One turn sends every row of this set to another row. A few are shown first. Where does it send the rows asked after them?
miguv: 0.407,-0.001,-1.273,-0.268,0.477,0.846,-0.253,-0.623,-1.321,1.327,0.447,0.463,-1.148,-0.839,-0.830,-1.137,0.796,2.127,-1.557,0.277
nesi: -1.988,1.288,3.346,0.825,0.706,-1.051,-0.996,-0.266,1.877,-0.882,-1.045,0.706,-0.917,0.319,0.865,0.746,-0.603,0.681,1.571,-1.174
Paro: -1.593,-0.729,-1.075,0.522,-0.899,-0.166,-0.625,-0.194,-0.487,0.745,-0.189,-0.737,-0.864,-1.796,-2.305,-1.010,0.127,2.663,0.333,1.060
goda: -0.625,0.190,0.631,-0.994,-0.961,-0.094,-0.358,-0.275,-1.314,0.456,-0.822,0.505,-0.888,-2.475,-3.588,-0.851,-0.304,1.135,-0.590,0.007
losu: 1.064,0.425,2.673,-1.149,-0.558,0.977,0.184,-0.447,-1.503,-1.555,-0.527,0.718,0.357,-0.584,-0.232,-0.286,0.738,0.461,-2.130,-0.160
ripan: -1.089,-1.003,-0.457,0.850,-0.163,0.823,-0.404,-0.305,-1.960,2.238,-0.368,-0.718,0.157,0.613,-0.572,0.954,0.249,3.090,-0.163,0.646
rodi: -2.392,0.245,2.862,1.177,1.557,-1.585,-0.150,-0.223,0.496,-0.701,-1.062,0.349,-0.616,-0.671,0.736,0.658,-0.037,-0.070,2.427,-1.659
zenem: -2.391,0.227,3.435,0.990,0.787,-1.123,-0.167,0.417,0.763,0.683,-1.069,0.309,-0.917,-0.793,1.710,0.927,-0.201,-0.226,1.689,-1.515
bof: -2.423,0.092,3.427,1.250,1.240,-0.861,-0.249,0.323,1.137,0.410,-1.089,-0.128,-0.630,-0.773,1.365,0.187,0.036,0.022,2.035,-1.513
luba: 1.946,0.547,1.047,-0.053,-1.297,1.366,0.334,-0.404,-1.085,-0.904,0.813,2.140,0.325,0.184,-1.194,-0.049,-0.161,0.737,-0.513,-0.891
Tok: -2.261,0.440,3.418,1.186,1.112,-1.636,0.097,0.499,0.477,-0.272,-0.451,0.261,-0.696,-0.461,1.122,0.720,0.315,-0.252,2.358,-1.188
vimi: 0.764,0.585,-0.667,-0.874,0.442,0.808,-0.225,-0.751,-1.572,0.705,0.383,0.891,-1.162,-0.928,-1.707,-1.137,0.650,1.784,-1.739,0.174
Sife: -2.114,1.107,3.320,1.056,0.963,-1.497,-0.424,0.133,1.181,-1.140,-0.341,0.451,-0.623,0.264,0.655,0.617,-0.005,0.265,2.263,-1.090
tir: -0.325,0.285,1.168,-1.566,-0.479,0.285,-0.357,-1.351,-2.876,-2.334,-1.338,1.216,0.929,-1.512,-0.555,0.802,0.221,0.653,-0.035,-0.507
felo: 1.708,-0.359,0.233,1.106,-1.617,1.813,0.235,0.052,-0.059,0.555,0.876,1.154,-0.189,0.420,0.448,-0.249,-0.034,1.617,-1.057,-0.319
zuli: -1.437,-0.632,-0.402,-0.037,0.089,0.302,-0.409,-0.717,-3.528,1.304,-0.702,0.195,0.562,-0.070,-1.686,1.510,-0.105,2.518,0.983,0.184
gebov: -2.312,0.844,3.478,0.836,1.211,-0.971,-0.575,-0.173,1.407,-1.105,-1.059,0.429,-0.377,-0.054,0.403,0.127,-0.092,0.236,2.326,-1.414
mitu: 0.255,-0.320,1.022,0.576,-0.110,1.360,-0.070,0.088,-1.224,1.897,0.111,-0.302,-0.072,1.422,-1.146,0.380,0.322,2.745,-1.575,0.623
lun: -2.445,-0.234,2.739,1.549,1.258,-1.198,-0.261,-0.009,1.148,0.249,-1.287,-0.021,-0.919,-0.773,1.672,0.652,-0.093,0.206,1.852,-1.588
Tof: 0.218,-1.290,-1.262,1.558,-1.531,1.471,0.012,-0.189,-0.878,1.292,0.347,0.621,0.109,-0.431,1.448,0.388,-0.091,1.973,0.444,-0.328
Zopav: 0.076,-0.130,1.188,-0.195,-0.864,0.075,0.142,0.466,-0.633,0.906,0.096,-0.116,-1.084,-1.890,-3.138,-1.433,0.298,1.157,-1.482,0.498
zarod: 0.684,0.079,-0.126,-0.177,-1.127,0.577,0.328,-0.768,-2.670,-1.119,0.339,2.362,0.704,-0.915,-1.277,0.673,-0.243,0.473,1.378,-1.137
femod: -0.261,0.176,-1.863,-0.796,0.627,0.271,-0.372,-1.063,-2.627,0.520,0.153,0.964,-0.860,-1.540,-1.483,-0.615,0.695,1.893,-0.100,0.061
laf: -1.739,-0.836,-0.637,-0.297,-0.390,0.157,-0.588,-1.432,-2.715,-1.592,-1.352,0.065,0.939,-1.389,0.928,0.845,0.501,1.939,1.127,0.259
vulu: -0.565,-0.676,0.034,0.618,-0.894,-0.121,0.074,0.550,-0.031,1.158,0.447,-0.918,-1.081,-1.430,-2.317,-1.638,0.631,2.104,-0.900,1.148
Mize: -0.300,-1.051,-1.544,0.673,-1.145,0.690,0.170,-0.650,-2.486,0.138,0.025,1.402,0.585,-1.191,0.316,0.913,-0.335,1.366,2.015,-0.738
ditaf: -1.830,0.803,3.522,0.990,1.462,-1.415,-0.421,-0.299,1.084,-1.282,-0.925,0.747,-0.721,-0.105,0.226,0.440,-0.139,-0.010,1.919,-1.744
manid: -2.207,0.420,3.617,1.037,1.006,-0.510,-0.570,0.112,1.662,0.360,-1.533,0.141,-0.829,-0.516,1.266,0.127,-0.305,0.148,1.313,-1.638
rop: -1.878,0.174,3.216,1.523,1.167,-0.827,-0.445,-0.081,1.933,0.148,-1.213,0.121,-1.170,-0.291,1.551,0.465,-0.379,0.400,0.912,-1.631
riler: -2.024,0.922,3.678,0.843,0.974,-0.498,-0.783,-0.198,1.748,-0.640,-1.448,0.397,-0.649,-0.089,0.669,0.112,-0.380,0.320,1.465,-1.526
mil: -1.516,0.813,3.691,1.187,1.185,-0.917,-0.508,-0.208,1.968,-0.802,-1.023,0.617,-0.953,0.101,0.729,0.308,-0.378,0.243,0.914,-1.654
tate: -0.352,0.426,1.016,-0.884,0.185,0.366,-0.247,-0.717,-3.474,0.282,-0.526,0.964,0.728,0.273,-2.959,1.268,-0.051,1.666,0.278,-0.278
pevek: -2.160,0.843,3.445,0.923,0.542,-0.679,-0.763,0.036,1.540,0.276,-1.530,0.509,-1.152,-0.325,1.619,0.949,-0.695,0.266,1.043,-1.521
nud: 0.743,0.582,1.911,-0.478,0.018,1.043,-0.114,-0.260,-2.045,0.807,-0.021,0.588,0.348,1.209,-2.611,0.583,0.183,1.800,-1.458,-0.007
zoki: -0.294,-0.278,-1.919,-0.203,0.499,0.531,-0.302,-0.767,-2.046,1.343,0.273,0.363,-1.072,-1.311,-0.831,-0.899,0.714,2.312,-0.538,0.344
Zinon: -2.549,0.309,3.249,1.141,1.359,-1.182,-0.246,0.091,0.757,-0.511,-0.909,-0.037,-0.434,-0.443,0.728,0.078,0.259,0.118,2.573,-1.378
fube: -1.050,-1.529,-0.444,0.926,-0.611,0.686,-0.260,-0.589,-1.215,-0.309,-0.382,-1.022,0.403,-0.528,2.235,0.038,1.079,2.527,-0.168,0.943
Nuz: -1.615,-0.245,-0.798,-0.428,-0.920,-0.272,-0.828,-0.708,-1.229,0.284,-1.068,0.184,-0.693,-2.480,-3.074,-0.552,-0.487,2.085,0.440,0.430
kel: 0.580,-0.669,1.605,0.478,-0.654,1.168,0.392,-0.054,-0.537,-0.177,0.094,-0.602,0.078,0.045,1.513,-0.693,1.308,1.666,-2.290,0.777
tet: 0.290,0.654,-1.046,-1.187,0.456,0.508,-0.387,-1.132,-2.376,0.193,0.184,1.265,-0.918,-1.206,-2.123,-0.797,0.596,1.661,-0.849,-0.029

zarod moves to Tof
Paro moves to Zopav
nesi moves to Tok
Now find these:
Zinon moves to manid
vimi moves to femod
fube moves to losu
ripan moves to nud
mil moves to rodi

